128 stands for zero in the data rows.
Every row has a hidden score from 0 to 20. What is each row's score? 10 is about the middle.
[ 90 116 122 129 101 108 131 151 114 134 103 102]: 15
[119 134 110 147 134 130  88 147 127 127 115 109]: 11
[121 130 139 152 130 124 143 137 135 125 123 103]: 11
[114 108 133 149 128 180 138 149 127 114 129 120]: 13
[103  88 130 101 133 159 124 109  93  48  81 128]: 9
[ 93 145 156 141 191 161 109 135 114  70 118 160]: 9
[106 128 145 149 137 128 101 155 117 125 127 132]: 11
[127  93 125 144 128 110 118 148 172 114 124 125]: 13
[132 143 136 145 126 104 153 123 150 144 145 143]: 9
[140 115 137 152 129 108 128 138 148 137 111 131]: 9
[130 161 108 102 108  76  84 140 211 125 131  90]: 14
[177  99 147 117 206 168 153  75  84 138  91 242]: 0
[108 122 136 129 117 125 140 144 112 138 149 139]: 11
[102 106 135 152 116 143 104 174 106 132 116  98]: 15
[129 106 149 159 129 104 138 145 136 137 135 110]: 10
[ 97 127 125 140 142 121 131 140 118 113 115 114]: 12
[145  85 167 142 177 159 150 147 111 150  80 115]: 5
[167 159  53  94 108  77  92 102 147 178 118  81]: 4
[126 120 142 166 122 124 126 157 126 134 116 115]: 11
[159 229  87  32   8 181 120 138 171 118 134 122]: 14
[119 136 128 141 129 113 138 129 159 143 147 114]: 11
[100 128 121 151 153 126  98 179 190 140 103 117]: 17
[122 131 147 138 145 135 122 140 134 125 125 119]: 9
[116 117 139 145 132 118 121 144 145 134 136 121]: 12
[ 92 158 117 135 107 170 152 144 124  66  87  94]: 16
[119 116 134 158 131 116 124 133 141 146 131 118]: 11
[127 172 115  63  68 105 116 106 107 132 127 136]: 8
[150 149 183  90 136 147 160  78  81 125  54 191]: 0
[122 127 146 142 132 119 123 150 145 124 127 102]: 12
[134  52 112 131 149  76 207  84 112 165 145 132]: 3
[151 202 111  89  71 122 129 123 149 105 119 128]: 9
[132 105 184 162 121 130 110 139 122  91  98 114]: 10
[136  84 146 166 158 117 144 134 126 145 134 108]: 7
[105 129 116 128 131 123 113 134 133 143 141 125]: 11
[103 140 141 149 152 146 113 115 156 147 126 169]: 11
[141  82 169 143 139 108  96 159 121  47 116  58]: 10
[125 137 124 143 115 138 125 146 180 117 156 122]: 14
[124 132 149 148 144 135 107 149 128 132 142 133]: 9
[105 154 114  81 119 184 157 143 120  41  77  72]: 14
[100 129 108 148 115 133 101 163 170 105 142 119]: 18
[117 124 152 152 129 120 114 138 144 135 138 125]: 11
[117 163 133 134 133 145 114 150 134 126 138 130]: 11
[ 93 115 148 146 125  96 156 164 120 158 115 142]: 14
[110 140 180 144 134 145 179 125  80 139 104 133]: 8
[ 95 170  79 104  89 189 142 166 113  25  51  78]: 18
[139 112 123 121 142 171 116 138 114 103 101 137]: 7
[101 118  95  94  85 213 155 116 124 130 158 158]: 13
[175 140 126 154 192 130 132 142 117 146  90 128]: 0
[142 122 151 141 121 157 111 137  83  83 108 113]: 7
[134 101 140 152 115 127 131 146 142 147 138 129]: 11
[109 106 134  92 104 126 107 153  78  53  76  87]: 11
[ 91 121 116 138 142 149  85 147 144 100 152 132]: 14
[ 86 115 130 114 135 131 134 122 116  82 113  96]: 13
[170 157 129 120 102 111 119 139 146 127 126 130]: 6
[127 131 141 150 140 135 102 143 123 118 140 109]: 9
[117 152 111 147 118  94  64 134 125 141 145 126]: 10
[126 132 123 140 126 100 130 128 151 141 134 115]: 10
[105 146 148 177 184 165 121 149 115 118 140 110]: 10
[132 117 136 124 129 107 107 138 134 136 137 134]: 8
[128  82 109 151 130 145 129 128 163 136 131 136]: 11
[ 81 177 131 175 133 123 126 105 121 121  34 129]: 13
[ 79 135 107 114 100 132 153 131 131  81  92 108]: 17
[180 141 200   0  87  74 255  27  83 220 102 151]: 0
[152 126 110 146 127 142 110 115 174 115 133 156]: 8
[132  83 150 122 127  49 155  98 109 127 125  94]: 5
[166 176 120  86  82 123 112 105  88 155 123 155]: 2
[124 148 125 126 139 168 119 114 154 127 130 139]: 9
[101  95 189 154 127 129  82 136 132 122 147 116]: 13
[138 123  58 138 119 136  99 161 136  92 176 160]: 10
[124 113 147 140 137 119 125 123 133 132 133 122]: 9
[178 154 109 118 117  81 158  82 157 182 167 101]: 2
[160 103 161 110 117 103 108 140 166 160 156 158]: 7
[116 119 201 132  83  73 131  99  98 125 138 154]: 8
[ 79 113 110 152  87 120 127 180 155 140 120 107]: 20
[161  97  60 134 190 167  96 138 135 138 157 200]: 1
[119  78 108 170 135 131 143 107 144 112 100 105]: 11
[111 121 132 134 119 143 111 136 159 126 135 130]: 13
[127 133 162 144 135 116 122 138 129 132 144 145]: 8
[132 150 134 157 142 151 109 132 122 111 129 151]: 8
[125 104 140 144 163 138 135 147 118 127 129 129]: 8
[211  88  77  32 106   0 158   0 128 218 146  82]: 0
[148  78 146 146 141 142  86 144 155 107 162 135]: 8
[127 113 147 153 126 115 146 150 127 129 142 120]: 10
[136 124 123 162 108 133 122 136 147 115 131 143]: 11
[141  93 114 144 103  91 137 133 125 163 154 118]: 9
[113 133 176 141  95 154 137 167 161 144 131 105]: 17
[176  72 153  61 207  80 134   0  50 207 192 195]: 0
[113 154 165 156 134 168 105 152 119 116 123 147]: 11
[145  93 144 131 149 123 118  96 112 170 124 165]: 2
[ 66 162 110  89  79 180 214 138  99   8  46  55]: 20
[105 133 117 130 114 146 140 142 160 135 149 116]: 15
[165 175 185 136 119 158 137 152  60  49  33  61]: 4
[125  75  85 157 148 140 100 153 153 135 143 119]: 12
[130 145  60  88  77  35  79  87 118 155 170  79]: 7
[105 128 118 148 134 124 133 148 144 109 110 103]: 14
[142 192 119  51 141 209 197  70  78 128 104 181]: 0
[105 129 139 153 132 138 108 173 115 133 117 144]: 13
[124 120 131 147 133 127 101 151 136 116 121 132]: 11
[131 130  84 123  77 114  93 165 143 119 102  64]: 15
[159 180 136 149 185 140  99 166 108 124 120 120]: 3
[103  92 164 161 129 147 101 155 136 109 158 116]: 14
[123 132 166 154 129 141 114 159 136 147 135 127]: 11
[ 99 133 156 138 135 147 132 142 152  98 136 161]: 13
[110 122 137 144 119 103 159 137 160 129 162 137]: 13
[183   8  73 118 131  42 143  69 136 194 224 159]: 0
[ 88 117 125 103 104 118 140 139 117 116 106 123]: 14
[174 141 150  91 204 155 120  73  87 171 104 236]: 0
[116 139 127 136 144 161 123 131 159 127 167 144]: 11
[123 129 116 126 121 141 125 162 104 113  87  69]: 11
[127 119 143 150 135 123  94 161 116 124 113 113]: 10
[133 140 146 142 130 129 127 125 150 139 135 133]: 9
[ 93 118 176 157 125 153 190 122 165 118 160 146]: 15
[111 161 148 117 170  84 101 127 126 137  71 152]: 6
[116  84 146 150 170 138 131 117 115 114 110 144]: 7
[116 131 141 152 136 133 112 159 104  99 103 110]: 11
[111 145 105 146 109 127 120 164  94  82  71 104]: 13
[140 117 125 134 127  96 112 107 122 141 134 137]: 5
[104 194 130  99  88 168 147 125 126 111 119 156]: 13
[156  25  82 133 171 102 173  99 114 189 177 178]: 0
[152 145 139 155 102 133  78 164 103  78  77  71]: 10
[144 147 125 141 110  80 193 119 138 131 105  94]: 8
[180 112 127 100 199 128 125  60  69 169 133 218]: 0
[107 122 124 118 110 123 129 148 126 106 122 114]: 13
[124 114 153 160 119 132 136 159 133 142 109 107]: 12
[165  84 101  85 141  52 123  59 125 187 175 112]: 0
[139 209  72  97  70 138 129 147  90  28  19  69]: 11
[ 73 101 110 145 108 118 154 101  78  58  82 105]: 14
[131 182 163 178 163  87 150 187  33 114  76  54]: 5
[139 132 128 146 123 129 142 134 157 106 140  96]: 11
[127 124 163 155 153 153  94 120 156 122 132 121]: 9
[130 100 153 137 145 127 131 111 125 131 127 150]: 6
[115 113 150 125 161 154 118 122 109 118 129 152]: 6
[ 89 148 105 105  97 147 140 115 147 158 140 143]: 15
[109 146 147 182 137 149  92 204  88 138 105 108]: 13
[153 115 149 140 121  89 142 138  85 100  78  40]: 6
[130 144 125 145 130 137 104 114 159 133 123 136]: 9
[118 108 159 200 181 200 141 171 106 109 106 144]: 10
[140  94 149 157 155 121 132 127 133 137 124 127]: 6
[137 108 134 114 128  91 171  86 137 174 162 111]: 5
[121 127 132 145 131 119 113 146 142 130 153 123]: 11
[196  69 138 135 112  78 151 124  81 205 134 104]: 0
[136 128 144 156 121 143 124 157 134 145 126 116]: 11
[157 125  74 134  88 122  88 171 162  75 135 106]: 13
[169 165  94 111 126 126 191 101 127 120 153  78]: 3
[126 122 128 142 183 178 115 123 128 131 118 175]: 5
[152 139 135 117 145  92 147 114 147 133 161 142]: 4
[128 156  95 108  83 141 170 132 172 143 174 103]: 14
[109 124 150 124 137 149 157 104  95  94  54 174]: 7
[ 93 160 109 127 100 143 135 126 171 102 123 116]: 17
[144 168 121 104  83 140 109 156 171 130 186 124]: 12
[110  86 155 139 116 176 104 146 125  50  85 106]: 14
[107 160 131 146 115 139 141 152 129 119 120 122]: 14
[145  58 140  87  91  84 177  62 109 172 148 123]: 3
[147 130 153  97 157 162 147  61  71 121 128 206]: 0
[113 124 131 151 147 116 141 114 191 141 137 136]: 12
[ 90 126 140 119 129  90 142 152 182 129 129 151]: 16
[135 111 148  85 138 146 203  68  69 187 119 168]: 0
[ 58 154  99  88  82 166 188 114 141  77 103 102]: 20
[112 120 134 139 134 117 122 135 144 145 147 123]: 11
[133 108 142 167 105 100 149 143 119 149 136  90]: 11
[134  91 152 155 145 142  94 122 146 134 156 142]: 8
[ 97 142  95 144 158 162 117 188  55  88 134 126]: 10
[ 94 102 105 160 152 136 138 109 106 143 145 156]: 9
[114 136 136 145 131 141 142 134 153 129 137 134]: 12
[ 97 191  82  80   4 195 112 155 131 174 181 127]: 20
[133 123 123 153 104 110 114 156 141 132 156 130]: 12
[166 126 115 146 113 143 136 113 107 149  50 132]: 4
[ 76  73 114 114 124  81 137 131 140  89  68 116]: 16
[ 82 163 103  87 108 165 169 124  77  13  13  38]: 15
[120 114 150 150 125 122 133 140 147 138 141 119]: 12
[199 169 128 108  96  90 151  92 190 166 197 107]: 3
[120 136 130 140 116 150 141 122 166 122 138 130]: 13
[117 131 151 156 117  92 108 137 144 125 170 121]: 12
[143  64  99 147 158 148 124 154 138 100 162 128]: 8
[ 97 143 121 137 118 101 123 158 164 111 120 107]: 17
[161 102 150 139 133 100 130 116 154 154 160 109]: 5
[102 154 113 140 123 152 104 149 118 113 116 129]: 13
[105 119 186 106 143 108 143 112  62  91  73  98]: 6
[157 132 129 134 120  81 171 100 160 172 176 110]: 5
[122 154 105 133 125 125 124 154 132  81 117 105]: 12
[135 118  92 135  78 134 143 131 133 110 121 114]: 12
[119 125 132 151 151 124 116 149 135 125 128 130]: 10
[102 128 142 172 166  99 147 190 178  96 134  95]: 17
[111 117 166 122 139 131 103 122  88  79  98  90]: 8
[ 83 166 101 158  86 137  94 165 161 141 154  70]: 20
[114 105 148 142 143 114 119 129 138 132 126 127]: 10
[108  63 166  97 172  71 129  86 101 169 115 133]: 3
[183 189  80 122 129 150 108 174  99 114 181  90]: 3
[111 140 121 132 113 144 128 149 142 111 122 117]: 14
[129  99 154 168 112 173 172 138 169 127 134 122]: 14
[104 145 128 131 145  93 117 142 123 115 121 146]: 10
[101 139 141 134 125 115 167 134 168 140 169 115]: 14
[ 86 191 131  63 102 189 181  92  67  73  93 139]: 9
[248 117 118  61 241 186 156  64  88 188 141 255]: 0
[149 139 150 157 120 107 129 129 169  95 157  94]: 10
[129 135 129 145 115 133 120 156 129 130 120 116]: 11
[134 121 108 110  82 119 176 136 151 175 129 126]: 12
[113 112 137 133 139 116 123 147 128 119 124 107]: 11
[127 153 100 128 118 162 129 120 134  98 126  86]: 11
[124 138 140 157 128 132 156 144 139 146 140 131]: 11
[133 155 154 171 149 147  73 162 107 112 108 135]: 8
[101 162 109 132 115 181 114 126 127 105  95 113]: 14
[122 115 152 145 140 140 112 130 152 120 146 130]: 10
[199 116 118  77 153 109 168  58  89 160 198 153]: 0
[125 181 113 111  82 126 130 121 129 132 114 120]: 11
[157 100  78 125 107  31 130 156 125 160 108 103]: 7
[183 170  88  68  83 107 202  62 142 166 157  93]: 1
[136 135 149 138 122 128 144 128 151 140 164 134]: 9
[145 162  88 106 142 181  99 182  52  82 105 139]: 5
[203  69  95  64 167  68 140  32  85 147 172 145]: 0
[124 115 128 157 157 123  97 153 107 118 101 133]: 8
[101 180  97 112 100 202 152 131 129  57  86 109]: 15
[109  91 147 122 141 128 160  90 105 151 101 168]: 6
[135 111 139 145 135 109 131 121 147 145 148 120]: 8
[121 116 143 147 144 117 117 142 140 130 144 119]: 10
[102 138 115 145 117 127 134 146 164 134 126 120]: 16
[190 132 155  73 185 126 143  53  77 169 128 224]: 0
[170 144  73 112 101 116  78  81 129 193 145 155]: 2
[189  55  87  31 202 119  75  42  63  65 134 189]: 0
[109  96 104 150 126 135 123 118 165 144 124 151]: 13
[138 160  75  84  58 156 151 108 183 135 144 107]: 14
[ 96 135 151 160 156 136 130 148 122 122 135 121]: 12
[144  89 139 157 145 139 133 138 147 118 156 121]: 8
[152 123 103 120 149 113  80 138 167 135  84  58]: 8
[128 127 122 148  84 112 100 168 134 134 133 133]: 14
[125 114 145 147 136 130 108 141 162 120 141 126]: 11
[110 139 114 154 114  77  82 159 156 143 124  99]: 15
[136 119 168 136 137 101 125 153 159 119 130 143]: 10
[114 115 131 146 130 122 127 141 137 119 132 118]: 12
[146 124 135 137 119  98 146 111 154 172 168 119]: 7
[137 140  90 123 168 173 105 121 105  95 133 191]: 3
[106 159 160 136 116 166 137 134 110 107 106 140]: 11
[133 121 125 145 131 113 120 130 134 149 162 125]: 8
[105 130 140 120 116 138 102 137 163 122 141 121]: 14
[115 152 125 118 125 144 124 143 129 129 124 140]: 11
[157 130 137 115 128  95 163  77 140 165 174 118]: 2
[178  93 174 139 140  83 143 110  63 174 115 115]: 0
[161  75 122 162 126 138  82 150 151 124  70 126]: 9
[116 119 172 151 185  86 133 137 142 138 115 127]: 7
[138 119  87  58 162 110 133  36  93 151 200 154]: 0
[122 100 137 137 140 102 130 124 134 142 145 108]: 9
[122 140 144 124 100 150 159 128 136 101 137  80]: 12
[120 139 128 135 133 120 120 136 130 119 133 115]: 10
[118 106 158 136 150 114 129 138 125 110 133 123]: 9
[143 111 144 140 114  71 129 102 127 186 170 118]: 5
[175 177  95  70  70 154 148 125 139 128 146 157]: 6
[126 125 129 145 110 123 120 160 139 144 134 129]: 12
[ 87 140  75  23  50 164 162 123  94  32  82  79]: 16
[101  99 167 117 176 106 134 103 130 139 138 127]: 7
[122 142 130 117 169 118 115 138 115 156 147 131]: 6
[ 99 134 126 122 116 159 123 124 126 111 107 116]: 13
[142 103 160 117 139 138 170 132 124 166 178 124]: 6
[164 113 117 140 117 144 145 127 147 143 169 141]: 6
[ 85 105 165  82 141  78 146 104 106  48  45  89]: 10
[ 77 118 125 153 155 142 104 163 118 103 102 146]: 15
[161 142 113 110 102 126 123 107 161 166 152 119]: 6
[140  95  92 143 131  87 119 128 145 172 119 101]: 8
[103 101 136 151 104 111 159 163 162 113 160 138]: 17
[118  93 147 140 139 142 108 149 118 127 133 106]: 10
[123 163 145 159 143  97  87 134 137 119 122 151]: 9
[138 114 127 123 143 101 144 157 122 142 152 112]: 7
[107 147 147 149 116 130 123 143 118  89 128 111]: 13
[123 128 223 134 139 154 118 107  92 134  50 186]: 5
[126 110  87  97 144 152 142 102  85  80 126 178]: 4
[238  90   2  97  95 108  20 129 126 156 191 156]: 0
[188 146  98   0  52  72 166  29 102 177 139 101]: 0
[ 92 142  57 106  60 150 126 143 170 105 141 137]: 20
[125 117 140 148 132 117 114 141 141 126 140 115]: 10
[109 144 148 185 179 186  63 142 101  38 104 134]: 9
[ 88  87 135 102 139  74 103  83 108 106 143  97]: 9
[112 138 135 132 121 147 139 149 165 113 156 119]: 14
[128 151 111 105 115 125 140  97 135 139 135 113]: 8
[228 153 115  66 157 142 180  26 118 181 183 173]: 0
[ 79 181 143 118  79 143 179 125 129 141 114 131]: 17
[143 140 137 114 140 139 154 106  76  87  78 165]: 2
[ 98 146 122 123 127 166 142 136 117  54 128 130]: 13
[185  97  84  85 105  29 131  78 122 204 179 106]: 0
[143  97 149 146 142 121 104 143 144 133 128 128]: 8
[152  76 132 167 156 128 133 139 148 138 142 140]: 7
[165 112 147 122 108  77 126  85 128 140 177 145]: 2
[127 112 131 140  97 156 103 160 151 111 145 125]: 14
[114 112 146 148 136 123 132 141 135 138 128 123]: 11
[129 168 126  88  87 147 146 120 144 141 137 146]: 10
[109 118 131 145 123  96 128 145 144 142 123 125]: 13
[124 119  92 101 109 217  99 139  93  87 144 178]: 9
[ 99 131 119 139 120 120 112 157 176 124 135 122]: 17
[113 143 124 142  74 109 102 173 145 137 128 112]: 17
[126 136 153 143 137 152 131 146 145 108 111 129]: 11
[147 123 129 119 127 170  81 153 142 119 129 135]: 9
[ 67  79 146  41 109 107 174  68  92  74  53  82]: 11
[125 112 134 132 142 115  91 147 108  74  87 141]: 8
[151 120  33  48  64 118 140 103 122 205 158 105]: 7
[142 165 167 110 119 118 140 129  85 119  74 104]: 5
[132 116  68 135 109  76 113 139 131 144 133  95]: 10
[135 140 110 138 119  90 105 172 126 150 163 118]: 10
[158  88 130 148 129 135 122 143 180 143 138 124]: 9
[106 156 132 133 120 162  98 150 109  84 154 125]: 12
[107 106 141 113 109 146 118 149 140  99 116 116]: 14
[128 115 138 152 135 117 121 133 146 135 139 127]: 10
[111 104 119 137 134 121 134 134 118 108  79 134]: 11
[146 123 155 140 103  90 123 145 133 119 141 108]: 9
[155 110 141 156 188 145 113 131 130 163 140 198]: 1
[110 128 131 156 108 143 118 168 149 133 124 123]: 16
[176  82 134 107 154  89 133  89 140 162 167 137]: 0
[ 98 134 139 136 125 129 117 152 115 108 118 133]: 13
[114 118 149 148 141 115  98 134 129 118 125 108]: 10
[118 211 113  97 130 187 109 157  92 126 105 148]: 8
[109 153 138 130 111  99 135 129 130 131 122 116]: 12
[105 126 131 142 126 112 112 145 126 132 127 124]: 12
[103 134 151 106 115 156 137 105 104  64 143 103]: 10
[112 122 121 119 122 112 108 130 113 102 108 113]: 10
[141 112  88 104  63 129 107 134 131 135 112 120]: 12
[119  95 124 159 156 128 123 137 138 125 149 134]: 10
[161  93 170 137 188  97 127  98  89 158 118 168]: 0
[129 143 177  91  70 160 189  99 159 113 169 111]: 12
[145 141 146 154 120 144 157 140 129 110 109  99]: 9
[123  93  93 143 175 193  99  90  96 112 152 183]: 3
[164 122  94  93 123 142 138 114 113  97 120  64]: 4
[160 126 146 142 133 133 111 140 173 116  93  99]: 9
[222 105  98  64 148 150 160  47  91 222 184 232]: 0
[130 111 139 160 131 114 122 148 141 125 144 108]: 11
[119 100 113 139 134  98 131 116 121 155 146 115]: 8
[128 114 141 150 117 102 118 144 138 130 129 127]: 11
[157 146  95 138  88  76  98 147 156 140 109 108]: 10
[129 117 178 150 132 142 107 142 137 130 126 140]: 10
[104 145 130 176 152 180 133 128 127  76  84  98]: 13
[119 149  94 164 158 118  91 149 118 114 127 155]: 8
[106  54 178 138 144 135  92 114 156 114 158 119]: 11
[115 118 136 143 132 102 127 138 139 135 136 126]: 11
[111 110 177 154 112 148 103 137 147 153 123 123]: 13
[163 122 181 154 101 127  71 157 152 152 127 108]: 9
[167 119 113 129 111 113 102 134 174 133 143  96]: 8
[127 136 139 162 140 166 118 140 147 108 111 150]: 11
[102 127  75 140  85 135  90 147 176 169 128  96]: 19
[109 124 134 132 130 127 133 143 139 117 131 120]: 12
[166 112 136 108 136  67 165  58 148 192 187 122]: 0
[112 137 139 127 144 140 143 150 113 116  91  78]: 11
[108 133 130 145 120 119 139 140 159 126 139 119]: 14
[152 255  45   0   0 208 235  46 143 122 111 152]: 8
[162 103 131 147 134 135 109 149 115 151 141 137]: 5
[109 110 184 146 148 127 136 131 142 135 133 132]: 10
[143 144 158 150 162 115 130 129 138 115 155 157]: 5
[118 133 141 164 143 133 109 136 130 115 113 138]: 10
[176  96 149 128 139  93 134 110 133 176 165 126]: 1
[ 76 109 140 127 123 122 109 175 152 138  66 104]: 19
[157  86 106 147 121 101 122 113 186  76 211 148]: 8
[170  97  75 105 184 101 121 116  75 170 180 164]: 0
[189 150  65 144  99  71 209  94 219 158 165 147]: 6
[102 141 137 134 146  98 103 154 157 173 137 123]: 13
[151 119  89  87 146 180 114 118  76 158 161 196]: 0
[100 159 127 107 113 208 125 112  76 145 104 194]: 8
[123 165 164 127 131 151 154 116 120 117 134 168]: 7
[103 141  92 148  98 174 173 170 108  98 132 156]: 15
[118 107 135 145 137 119 103 130 163 118 120 125]: 12
[119 145 164 166 104 143 156 146 111 117 104 109]: 12
[169 199 103  72  83 109 112  95 113 144 102 146]: 2
[122 153 148 115 100 126 126 110 129 100  84  91]: 11
[ 25 144  82 137 164  98  99 118 135 189 100 163]: 17
[141  82 157 160 145 135  94 134 124 130  89 135]: 7
[122 128 140 129 121 119 119 149 129 111 120 110]: 11
[136 131 129 124 120 112 127 129 119 116 116 113]: 8
[128 122 151 137 129 122 125 137 157 144 161 133]: 10
[126 118 143 141 141 113  96 128 121 115  90 145]: 8
[185 118 148 114 119 176 128 130 181 144 199 163]: 5
[123 135  92 127 132 188  89 162 150  88 161 117]: 13
[124 154 114 125 113 110  93 152  99  71 115  96]: 10
[ 68 130 214 141  69 112 105 140 169 208 159 167]: 20
[146 140 125 159 212 162 117 132 131 141 139 147]: 2
[108 128 114 132 158 147  84 139 130 113 154 146]: 10
[139 123 129  94 156 166 172  88  84 108  99 182]: 0
[125 138 143 143 126 128 126 138 141 135 138 124]: 10
[120 129 146 144 146 128 124 150 122 147 124 115]: 9
[143 139  77 132 173 197 115  87  91 129 149 255]: 0
[111 131 148 159 122 132 119 153 144 135 120 129]: 14
[196  84  76  66 152  76 160  30  77 221 226 172]: 0
[119 125 139 153 162 102 110 145 154 148 152 114]: 10
[ 93 137  90 154 119 131 133 169 162 107  91 122]: 18
[140 118 146 145 124 118 117 137 126 144 114 106]: 8
[116 112 138 146 165 114  96 151  91 124 135 153]: 6
[113  94 154 203 213 161 151 169  77 122 132 166]: 6
[116 111 126 145 139 103 130 152 172 138 165 124]: 13
[134 111 150 148 114  95 119 157 139 160 158 166]: 10
[152 136 120  53  94 167 160  92  48  89  64 191]: 0
[139 131 189 152 177 151 137 146 131 165 125 152]: 5
[103 138  84 152 120  50 152 193  52  93 107  35]: 13
[114 133 127 131 135 132 121 143 109  76  85  90]: 11
[ 88 238 119  81  99 191 184 137 139 115  85 150]: 15
[100  87 102 156 141 141 120 136 110  77 109  96]: 13
[170  91 135 117 251 196 215  77  75 152 150 255]: 0
[136 120 156 165 113 142 103 122  69 135 152 140]: 5
[ 96 129 145 121  96 175 134 142 162 123 126 146]: 17
[ 89 107 117 153 150  96  89 141 150 153 122  67]: 15
[140 110  82 115 143 157 116 176 122 198 178 148]: 7
[144 212 151  56 114 162 190  90  82 136  75 166]: 1
[131 143 118 165 159 150 135 145 139 156 157 145]: 8
[133 169 238 169 183 191 106 160  45 144  56 148]: 2
[112 133 116 148 111 135 135 146 157 148 136 119]: 14
[119  72 162 131 147 149 125 143 133 140 145 118]: 10
[130 100 124 117 145 131  93 130 115 119 125 145]: 6
[127 141 130 113  84 140  97 154 187 125 181 154]: 15
[121 118 122 111 103 136  99 147 138 116 123 121]: 12
